In the rows, zero is written as 128.
Named turns come first, each shown by rows before and after it. Which turns, in which order, take the first row of each pair that follows to the second? Write the first one first, as in the answered first pair.
G:
149 114 152 129 132 123 140 145 169 114 135 133 110 106 147 157 156 155 134 143 152 => 156 112 158 120 135 128 129 149 162 112 134 136 107  99 141 160 153 159 124 130 135
119 102 119 100 130 145 131 133 103 129 101 104  96 171 126 123 108 115 144  98 117 => 115  98 112 103 124 135 128 129  98 124 104 113  98 176 127 124 108 108 148 103 112
150 129 135 135 102 120 139 130 157  90 143 121 140 116 110 140 136 133 105 124 136 => 149 128 134 134 101 117 138 132 155  90 145 123 142 115 109 140 135 133 104 123 133
137 134 155 126 116 157 125 142 126  88 133 146 143 148 161 135 123 110 141 116 118 => 136 135 148 134 116 151 132 137 130  89 131 146 146 150 163 135 124 107 146 127 122
Q:
139 111 140  99 100  92 124 140 110  90 104 157  97 109 177 196 119 102 138 146  97 => 162 134 153 114 103 117 142 155 141  88 117 150 118  73 185 182 148 131 113 157 116
102 143  87 127 126 136 130 111 112 133  98 122 131 159 113 113 134 104 136 132 142 => 118 144  81 120 126 147 129 117 109 116  98 123 125 151 122 112 153 109 120 135 140
162 127 135 110 128 147 133 139 151 111 128 106  94 108 133 142 149 131 124 126 143 => 148 140 152 137 130 143 145 135 168 140 140 105 115 107 125 134 132 138 138 127 151
137 112 113 130  96 112 146 135 112 102 148 139 125 131 152 142 156 144 106 176 161 => 128 122 124 148  97 108 153 133 128 124 158 137 140 131 147 136 146 149 115 178 170
M:
144 121 125 108 110 129 111 130 128 110 133 146 124 116 125 127 114 144 133 112 114 => 143 120 135 109 111 128 115 132 136 115 133 143 121 116 123 130 109 147 139 109 121
129 142  54 127 107 146 101 123  85 103 124 166 164 134 156 113 164  92 103 151  97 => 118 152 190 157 153 169 144 145 174 174 136 116 154  93 125 119 112 165 128  93 152
158 144 115 186 105 129 129 124 150 134 172 166 195 110 128 100 154 159 139 161 128 => 148 136 124 191 107 113 141 125 163 139 175 169 188 117 125 109 141 161 157 163 139
155 145 113 127 124 159 138 120 120 124 131  95 115 118 123 109 154 121 108 122 149 => 142 126 129 133 123 124 155 121 145 131 134 100  97 139 122 130 127 121 149 123 173
B:
136 159 110 172 125 149 151 126 141 164 105 114 175 100 136  95 126 167 103 129 136 => 180 120 103 140 105 113 119 147 134 113 126 160 151  91 153 140 136 173  98 126  95
100 138 146 131 150 128 137 114 136 155 137 115 140 165 129 114 112 114 153 145 143 => 132 133 124 101 138 137  92 116  97 127 138 140 137 149 136 119 130 109 118 135  89
100 151 130 137 109 144 106 114 113 161 129 135 152 157 109 114 101 108 147 102 123 => 128 125 127 118  96 117  90 128 115 127 142 164 136 153 121 144 106 111 148 100 103
131 142 130 114 136 154  79 116  78 152 109 129 138 114 109 103 115 124  94  92  74 => 139  91 167 121 124  71 125 141 149 128 140 158  97 133 126 171  98 141 163 112 122
Pairs:
(2 to 3 turns a pair)
129  89 106 102 108 111 130 132 130  98 124 135  87 154 139 138 136 102 108 172  94 => 142 141 122 145 109 152 130 134 150 135 145 128 145 108 132  96 150 135  75 176  97
Q Q B
107 145 150 163 144 182 135 124 126 173 119 115 146  99 118  99 144 144 123 124 139 => 144  97 111 146 100 112 111 138 120 110 152 183 135 108 146 148 160 130 138 154 104
B G
105 136 141 115 138 138 106 118 102 150 114 121 126 142 100 117  94 122 117  94 105 =>  93 132 153 127 142 125 129 121 127 157 121 113 122 150 100 123  88 125 139 100 130
B B
134 160 161 148 138 174 137 116 153 156 126 111 158 114 114  98 122 161 114 114 136 => 144 134 178 150 130 136 153 129 185 143 144 125 139 120 124 132 114 171 141 125 152
B B
118 138 130 164 112 123 120 146 109 134 145 118 159 134 133 133  85 102 136  87 125 => 138 124  92 135 110 131 122 150  98  86 129 122 134 139 154 139 125  88 117 108 133
Q G Q
127 140 150 139 162 138 137 149 172 154 163 127 170 109 109 121 133 126 111 149 155 => 119 101 125 124 139  84 127 148 151 124 164 160 145 147 117 155 116  95 146 159 136
G M
132 133  96 122 113 136  91 130 109 105 153 111 168 110 121 110 100 116  93 142  60 => 135 108 130 143 109  86 136 150 180 101 175 121 150 115 136 148  91 138 142 161 113
Q B
100 126 143 152  86 160 212  82 153 140 120 125 150 113 143  96 136 146 169 153 166 => 116 104 199 136  93 149 186 101 162 146 133 135 129  92 128 125 107 176 172 104 136
B M
136 115 147 139 138 112 180 134 179 126 116  85 134  99 128 134 135 168 172 127 155 =>  99 110 110 150 121  79 158 106 134 145 117 103 148 140 114 128 104 125 199 132 127
B Q M
125 154 169 126 145 151 127 110 152 164 135 108 142 104 100 130 101 134 117 109 150 => 111 136 104 119 130 124 158  99 142 126 122 113 124 148 125 142 129  86 139 163 178
M Q B
102 152  98 113 143 189 119 121 107 157  62 147 152 113 143  62 129 110  55  89 123 => 105 120 112  97 135 157  86 121  90 155  67 169 130 124 134  89  98 105  71  61  84
M B
101 125 161 135 146 127 108 142 150 176 119 122 129 123 133 136  86 148 137 106 114 => 105 105 125 122 129 100  89 140 123 149 119 147 121 141 139 151  87 122 148 116  90
B M
155 192 158 123 116 124 117 137 148 148 155 113 147 109 116 123 141 149 106 133  96 => 163 181 135 102 114 128 103 135 122 126 144 118 133 115 122 128 152 136  94 130  78
M Q M
152  84 145 100 139 126 133 136 145 100 115 117  87 130 122 161 141 118 137 116 139 => 131 106 143 121 148 145 160 126 156 123 107  91 100 137 121 138 142 115 139 129 171
M B
110 128  93 152 116 105 149 123 136 135 141 133 145 151 142 132 128 105 145 168 148 => 110 143  88 124 134 154 131 117  99 134 107 104 130 144 135 111 140  97 108 142 132
G Q M
120 139 134 106 120 147  98 112 108 133 110 144 137 133 107 128 120 146 119 110  82 => 112 123 127 131 111 108 150 120 157 122 125 152 130 153 125 150 128 144 162 159 140
G Q B
113 127 142 158 137 103 113 100 140 171 150 131 139 153 118 123 101 146 147 136  96 => 102 115 130 141 143 101 124  96 134 159 129 118 112 177 119 132 102 126 159 137 110
Q B
 97 130 133 152 118 121 101 103  69 190 135 164 179 168  99 119  89 128 155  99  86 => 147 113  56 106 104 138 122 119  68  90 112 169 143 167 150 134 185 108 114 158 117
Q G Q
108 146 140 115 155 136 124 121 139 155 121 120 135 123 109 107 129 118 165  72 103 => 128 134 119  94 145 133 104 126 118 124 120 137 126 118 118 114 149 112 148  75  78
G Q
101 112 108 132 129 113 134  84 113 165 138 158 127 143 123 135 151 120 131 157 152 => 107 108 102 119 130 118 136  87 109 153 132 158 114 144 127 137 160 118 124 159 150
Q B
112 140 140 135 138 141 134 123 127 154 117 111 125 127 121 121 123 126 128 118 138 => 132 120 114 124 116 110 115 127 109 121 128 145 122 134 133 143 132 115 130 137 114
B G
110 122 146 136 137 134 138 131 141 154 117 102 103 138 114 133 112 136 147 121 154 => 124 138 140 128 136 166 125 129 125 152 112  96 115 118 111 115 130 142 118 116 138
M M
128 159 106 121 135 196 129 129 116 131 119  94 141 124 127  97 157 125  85 127 143 => 163 107 172 114 124 134 110 162 156 121 158 139 116 103 128 157 120 168 115  97 117
Q B M
146 163 129 161 125 162 156 139 135 123 105 109 144 108 136 140 143 116  78 113 110 => 148 155 104 160 109 138 138 136 117 109 116 134 153 118 139 147 140 101  84 122  86
G G
171 182 116 188 111 117 123 136 154 148 188 167 190  82 130 125 158 171  91 148  93 => 108 178 103 194 113  98 106 102 106 193 170 158 196 133 101 115 102 127 126 127  69
B Q B
 89 119 111 130 120 113 156 118 129 105 112 134 105 132 121 179 141 163 149 129 130 => 105 124 138 121 127 131 141 127 127 116 114 129 106 107 112 173 133 185 130 101 112
M M G
134 104 114  95 121 103 134 126 111 117 116 140 108 156 141 156 105 112 139 109 134 => 114 130 130 106 143 139 143 113 111 150 100 105 118 147 126 125  96 116 130  93 147
B G
124 116 179 138 139 115 137 150 160 140 139 132 121 119 106 142 108 142 143 116 137 => 143 138 165 130 140 154 116 148 137 134 132 126 136  95 107 118 132 148 103 112 117
M M
130 174 146 145 168 163 174 148 192 130 117  92 136  96 128 115 164 162 123 156 194 => 117 125  49 121 113  75 119 126 104  79 123 166 126 162 141 149 149  83 153 187 120
Q M B
155 138 170 116 122 122 112 134 148 150 139 150 142 108 105 135 126 165 127 105 106 => 133 119 113 119  98  79 119 117 124 127 134 167 140 155 116 144 127 118 157 146 113
B M
148 155 138 163 114 140 119 108 127 138 157 173 172 119 157 114 165 101 114 140 112 => 140 144 191 167 132 135 138 117 162 162 158 155 156 112 146 127 142 127 135 114 133
M G
163 125 142 101 110 122 114 119 101 121 129 153 125 110 119 111 120 139 146 101 101 => 128 138 124 135 108 108 150 105 119 141 131 143 143 137 119  97 116 123 175 138 144
G B
120 129 166 150 107 127 134 141 155 123 121 139 111 130 116 175  99 153 165 154 146 => 118 121 170 129 110 129 123 140 139 120 110 137  95 135 111 181  91 150 160 135 131
G Q
124 113 147 164 165 122 110 112 128 115  89 118 119 144 118 114 110 112 110  97 133 => 150 120 160 168 159 128 113 127 150 106 106 128 129 117 128 117 127 135  99 105 137
B Q Q
131 116 174 120 115 103 130 147 150 149 152 123 108 118 123 156 115 128 125 126 128 => 142 129 173 119 117 124 118 147 139 151 153 124 121  99 121 143 122 136 101 122 114
G M M
147 109  97 114 117 106 152 129 148  76 117 140 110 148 163 146 158 119 136 168 169 => 156 141 111  92 147 180 119 121 109  96  91 109 115 118 143 107 163 131  79 120 134
G B G
117 149 155 146 143 147 109 117 131 171 129 120 156 112 107 106 116 134 126 129 106 => 123 150 117 138 131 145  94 110 106 151 127 133 161 120 116 100 131 116 117 143  92
M M
129 103 147 112 120 125 136 114 130 116 130 120  80 136 136 120 144  86 111 112 141 => 134 110 169 115 126 135 131 118 137 129 136 117  86 122 128 116 140 105 106  96 134
M G M
148  97 108  72 152 147 123 147 109  86 101 115  71 132 141 133 164 116  97 100 126 => 124 117 154  93 174 168 146 144 136 132  96  80  78 125 122 119 140 137 110  83 155
M B
105 166 133 199 115 104 113 118 138 144 174 140 181 111 111 110 103 146 161 149 109 => 120 154 107 183 101  92  97 121 120 115 176 162 175 113 121 122 116 135 155 159  90
M B
140 132 122 132 120 143 140 150 154 106 113 135 126 100 153 119 150 160 116 147 137 => 139 135 129 125 127 153 127 148 145 113 112 130 126  97 147 114 146 164 105 133 126
B G
 92 134  84 140 111 114  98 106  74 144 140 135 167 137 122  96 101 110 119 121 109 =>  90 154  93 154 122 137 116 105  91 160 139 116 177 129 119  78 108 119 116 124 130
B B M
130 113 141 111 149 162 141 127 121 117  90  95  96 132 127 115 140 148 115 108 171 => 145  92  94 109 114 111 113 130  94  82 115 148 106 148 143 137 145 125 126 136 133
B G G
109 154 134 145 116 105 117 120 154 156 128 121 169 107 122 139  73 107 169 116 101 => 123 139 111 136 103  81 113 125 151 130 133 140 160 114 135 157  87  94 172 137  96
M B
156 137  88 147 118 141 116 118  93 140 146 153 189 130 111  96 125 132 129 167 128 => 138 103 110 143 120  98 151 121 127 137 140 147 150 164 114 132 104 126 181 170 163
B G Q
139 147 139 150 128 139 119 125 139 150 141 132 163 103 125 108 142 149 107 132 116 => 134 147 124 159 120 127 126 124 138 150 145 137 172 111 128 109 144 140 117 148 121
G G G
145 120 122 113 172 156 143 133 128 111 110 103 101 114 126 150 153 139 113 116 157 => 147 116 155 127 169 137 136 140 145 132 131 117 108  99 116 161 127 160 127 100 147
Q G B
118  92 142 140 102  86  89 163 126 137 169 162 140 146 106 144  80 120 161 107 126 =>  83 121 143 157 128 127 140 150 143 163 139 107 141 160 103 114  89 112 163 122 190
Q B
 78 144 130 149 134  98 130 103 109 178 118 136 158 174 114 111  71 132 162 107 106 => 127 105 115 125 109  59 112 126 110 117 137 185 134 166 137 156  95 136 160 121  80
M B
121 137 115 175 125 113 133 117 129 144 149 139 172 123  97 113 112 120 146 158 131 => 114 109  89 125 135 115 138 112  99 110 109 122 117 158 106 133 119  89 149 153 136
Q G Q
133 120 119 126 115 116 115 148 115 120 131 143 129 140 120 131 134 120 123 123 117 => 118 131 144 138 127 130 130 144 129 146 130 122 131 138 111 120 120 131 126 113 135
B B M
148 136 102 108 118 137 123 135 126  93 141 122 130 104 162 134 155 118 118 145 116 => 130 162 106 136 118 149 126 126 130 132 149 116 163  99 151 110 141 121 119 146 119
Q M B
126  98 117 118 111 106 142 150 135  93 150 153  98 148 138 173 131 130 146 148 111 =>  95 143 152 160 127 135 132 132 134 171 158 131 146 132 102 129  93 144 143 121 103
M Q Q
148 112 146 164 107  76 120 152 139 144 164 171 133 140 110 128 116 136 143 142  99 => 117 147  95 167 115 121 126 126  97 156 129 139 148 162 103  82 135  99 122 158 110
Q B M
 82 105  61 147 137 115 125 135  97 115 149 130 148 145 118 123 136  70 117 137 111 =>  69 119 128 150 166 147 126 138 111 161 142  98 148 126  93 110 104 101 115  86 109
M Q
141 128 160 106 153 156 153 142 145 131  99 103  89 115 124 155 131 148 128 101 148 => 134 150 163 124 155 172 147 138 142 153 106  97 114 106 117 132 126 154 119 100 140
B Q
147 116 132  98 118 115 118 138 108 104 145 140 113 129 129 142 144 130 106 130 100 =>  99 142 148 133 137 127 160 125 129 155 132 101 127 148 116 116 123 125 131 136 150
M M B
145 134 132 138 111 120 100 122 131 156 148 155 149 130 115 134 106 153 125 116 110 => 127 136 131 149 112 113 118 114 140 167 145 146 152 144 113 131 101 145 139 124 129
M B
 81 159  99 133  96 120 169  92 133 129 119 112 122 121  95 119 154 118 133 151 147 =>  83 124 138 109 103  92 159 101 137 127 117 117  86 129  86 154 124 126 153 113 132
G G M
121 119 108 133 127 147 119 123  95 137 117 131 142 130 133 121 161 100  95 155 131 => 148  95 130 128 117 118 120 146 126 116 138 153 124 115 146 154 161 123 107 153 132
Q G B
113  92  90 142 122  82 137 130 131  97 138 185  82 146 143 172 152 117 168 144 148 => 123 112  64 124 120 121  95 120  79  92 125 187  99 132 137 147 168 109 119 128  99
B B
